One turn sends every row of this set to another row. A few are shown first. Where does it send the rows asked after them?
saso: [ 33.3 -23.4  -4.6  -3.4  -1.7 -10.3  15.5  -4.5 -19.0 -26.2   4.8   1.6
   0.7   0.5   1.6  -3.7  10.1  -2.3 -10.2 -10.0 -11.3  -7.8  -0.6   5.1]
Gul: [  6.1  -1.1  -0.2  -3.8  15.2 -11.3  10.1  -1.0  -9.6 -12.3  -7.7  13.9
   4.1  21.0   4.3  -5.6   0.5  -2.3 -15.5  -8.9 -10.7  -6.4   5.6  12.1]
putid: [ 13.7  -8.4 -11.1  -3.0  -1.2 -14.9  13.8  -3.5 -27.2  -6.8   6.4   8.2
  -0.8  25.9   1.0  -7.9   2.7  -4.4 -22.3  -5.1 -12.0 -12.6   2.8  31.8]
Rir: [ 23.3  -7.2   1.1 -10.4  -6.1  -7.3  11.3  -7.7 -18.9   2.2 -10.3  13.2
   2.0  21.1  -1.5 -15.9  18.1 -14.9  -5.5 -22.1  -9.4  -3.7  -0.7   8.4]
tagop: [ 24.4   1.2  -8.7 -11.6 -10.7 -10.6  13.8   0.9 -33.6 -10.0   7.4   7.5
  -4.4   7.2  -2.6 -14.2  19.6  -9.9 -18.9  -0.8 -14.5 -13.2  -6.1  -6.9]
balip: [ 18.9  -7.4  -7.5 -20.4  -1.0 -25.7  16.0   1.4 -35.2 -13.0  -8.7  -4.8
 -10.2  30.0  -9.4   7.4   2.1  -8.0  -7.0  -2.4  -8.9  -6.2   0.1  14.4]
gimo: [ 26.4  -8.4 -11.6  -9.5 -12.2 -25.7   3.2  -5.2 -13.1 -17.8  -2.8  15.4
 -16.1  23.9   5.5  -3.8  24.8  -4.3   0.2  -1.4  -0.7 -13.1   5.8   8.1]
Dadaz: [  5.3   4.0  -9.0  -4.3  -1.1 -12.4  12.2  -3.8 -29.5 -20.8   2.2   9.6
 -16.5  16.4   2.4  -4.7  -3.0  -2.8 -28.5  -8.6 -10.6 -10.9  -9.1   7.2]
tovav: [ 10.7  -2.6 -10.6 -11.1   1.2 -21.9   6.3   3.3 -30.1  -7.3  -7.4  -4.6
   0.2   5.1  -4.8   2.7  22.2   8.6 -11.6  -5.8 -11.2 -11.3   2.1  22.9]
mepod: [ 15.5  12.8  -2.6 -12.5  -0.3 -27.9  19.4  -5.2 -30.3 -15.9  -5.6  11.5
   1.3  16.2  -5.7  -7.7  -1.3  -7.3 -17.9  -4.5 -14.2  -3.3   4.3   8.8]
siz: [ 15.2  -0.6  -4.4 -11.2   9.0 -14.9   7.6  -2.1 -34.9 -11.7 -14.2 -11.9
  -4.8  21.3   3.4  -4.8   9.6   3.6 -21.9  -3.3  -6.3  -2.7  10.8   4.6]
bof: [ 18.0  -1.8  -0.3 -14.7  -7.5 -20.0  20.9  -1.1 -29.5 -20.6   7.4  14.6
  -3.3  20.5  -0.7 -21.4  15.0  -2.5   1.2 -17.2  -6.3   2.6 -11.0   2.0]
gugu: [ 26.6  -9.7  -5.0  -8.1 -12.7 -18.2  14.0 -15.3 -22.0  -2.0  -0.4   7.3
 -24.8  20.9   1.4  -7.1   9.9  -4.5   3.7  -1.3  -9.8  -9.0   9.5   6.6]
Siba: [ 35.9 -22.2  -4.3  -7.6   1.6 -14.9  11.8  -8.8 -25.9 -10.1   1.9   3.2
 -10.4  12.0  -3.9 -15.6  19.7  -5.5  -8.5 -10.5  -8.8 -11.9 -20.1   8.5]
Tefit: [ 13.2  -4.9 -17.5  -3.5   5.4  -3.4  11.6   2.7 -19.4  -9.9   8.3  10.4
 -16.8  17.6  -0.7  -1.7  20.8 -10.6  -8.9 -17.7  -4.7 -10.6 -10.6  -4.8]
Tiset: [ 11.7   8.8  -4.0   2.9   2.2  -4.1   4.6  -1.8 -14.7 -12.9 -19.9  -1.0
  -4.3  18.3  -1.8   0.0  12.3  -3.8 -10.1 -13.7  -7.9  -5.6   4.3  19.8]
soku: [ 18.0   8.0 -12.9  -3.2   6.3  -7.8   3.4  -1.6 -27.4 -22.5  -3.0  -2.3
  -8.5  23.7   2.2  12.8  13.3   5.1 -22.0  -9.6 -13.5  -2.6  -0.1   4.5]
Sude: [ 30.0  -2.1  -4.1  -4.0  -4.4  -1.2  16.7   6.7 -25.7 -15.4  -6.9  -4.3
  -7.0  30.7   4.5  -3.9  29.1  -8.3  -3.3 -12.4  -4.0  -5.1   0.7   3.5]
Meguz: [  5.7  -2.3   7.1 -15.9  -1.0 -20.5   6.9  -0.8 -30.2 -28.5 -12.4  -2.6
  -5.4  23.1   6.0  -3.9   4.4  -0.9 -13.5  -2.7  -5.6   2.1  -3.8   4.4]
Mes: [ 34.0 -15.4 -11.2  -0.9   1.7 -24.5  11.4   3.4 -18.3 -17.5   7.3  11.7
 -10.0  11.5   0.3 -12.1  30.9  -8.6  -6.6  -8.8 -11.0  -2.1  -8.1  10.3]
ramir: [ 17.3   5.2  -2.1 -16.9  -0.4 -21.3   8.5   0.3 -22.2 -17.4 -21.8   6.0
  -6.3  26.8   1.6 -12.5   1.3   4.5  -8.8 -20.6  -6.5   1.9  -0.3  12.5]
Gabiz: [ 11.4  -6.4 -15.0 -13.1  -2.2 -17.0   8.2  17.9 -10.8 -13.9 -11.1  13.0
 -11.3  20.3   0.3  -3.9   0.6  -0.1  -4.5  -6.1 -15.1 -13.4  -1.8  18.8]
sudun: [ 31.0 -14.9   2.5  -5.1  -7.2 -17.0  12.0   1.7 -19.4 -10.1  -3.8  11.0
 -24.0  14.5  -5.6  -8.8  29.7  -9.2  -5.8  -2.0  -9.5 -14.0 -10.6   7.4]
Zuri: [ 29.4 -19.7  -9.4  -3.5  -1.6 -13.6  23.9 -13.7 -26.0  -9.6   7.8   2.2
 -12.4  13.8   5.8 -12.1   3.9   6.8  -2.6 -13.4 -12.4  -9.3   3.6   6.4]
kifa: [  6.3   3.6 -11.2 -10.4   5.7 -18.0   3.0 -10.5 -25.3  -9.5  -6.8   9.2
   3.7  21.8  -0.9  -8.6  11.9   1.6 -24.3   2.7 -13.5 -10.7   9.2   6.3]
tolu: [ 17.3  -8.5   3.1 -13.6  -2.7 -11.0  -1.3   5.6 -26.1 -19.6   7.0   2.8
 -11.0  16.9   0.1   6.4   2.0   6.7 -12.2  -9.7 -15.8   3.9  -8.8  19.5]
bif: [  3.1   4.9  -2.5  -5.6   8.8  -9.4   4.4   1.0 -17.4 -21.2   0.0   4.2
 -15.4  22.9   5.9  -3.6  -4.7  -1.0  -5.9  -0.4  -7.6  -2.5  -3.3   5.5]
lib: [ 23.0 -21.3  -8.8  -9.0  -5.6 -19.6   3.5  -6.4 -14.4 -25.4  -4.6   8.0
  -6.3   5.7  -2.3  -2.2  26.1  -6.1 -10.9 -10.0   5.3 -15.2  -4.0   8.1]
Kel: [ 33.6 -18.2  -4.3   1.5  -5.9 -11.4  22.8  -3.4 -22.3 -14.5   2.8   7.2
 -13.8  18.7  -6.7 -15.4  19.7  -9.3   1.7  -3.8 -22.2  -4.3  -5.2  10.0]
vos: [ 30.9 -16.7 -13.2  -5.4  -0.9 -23.8  17.5  -7.4 -24.0  -2.4  -2.4  10.4
 -18.0  23.0   6.9  -9.6  27.6  -5.1   0.9 -10.6 -15.6 -10.0 -10.3   7.4]

soku moves to ramir
tolu moves to Gabiz
Zuri moves to lib
Where do these go?
Siba moves to sudun
Gul moves to kifa
Tefit moves to Rir

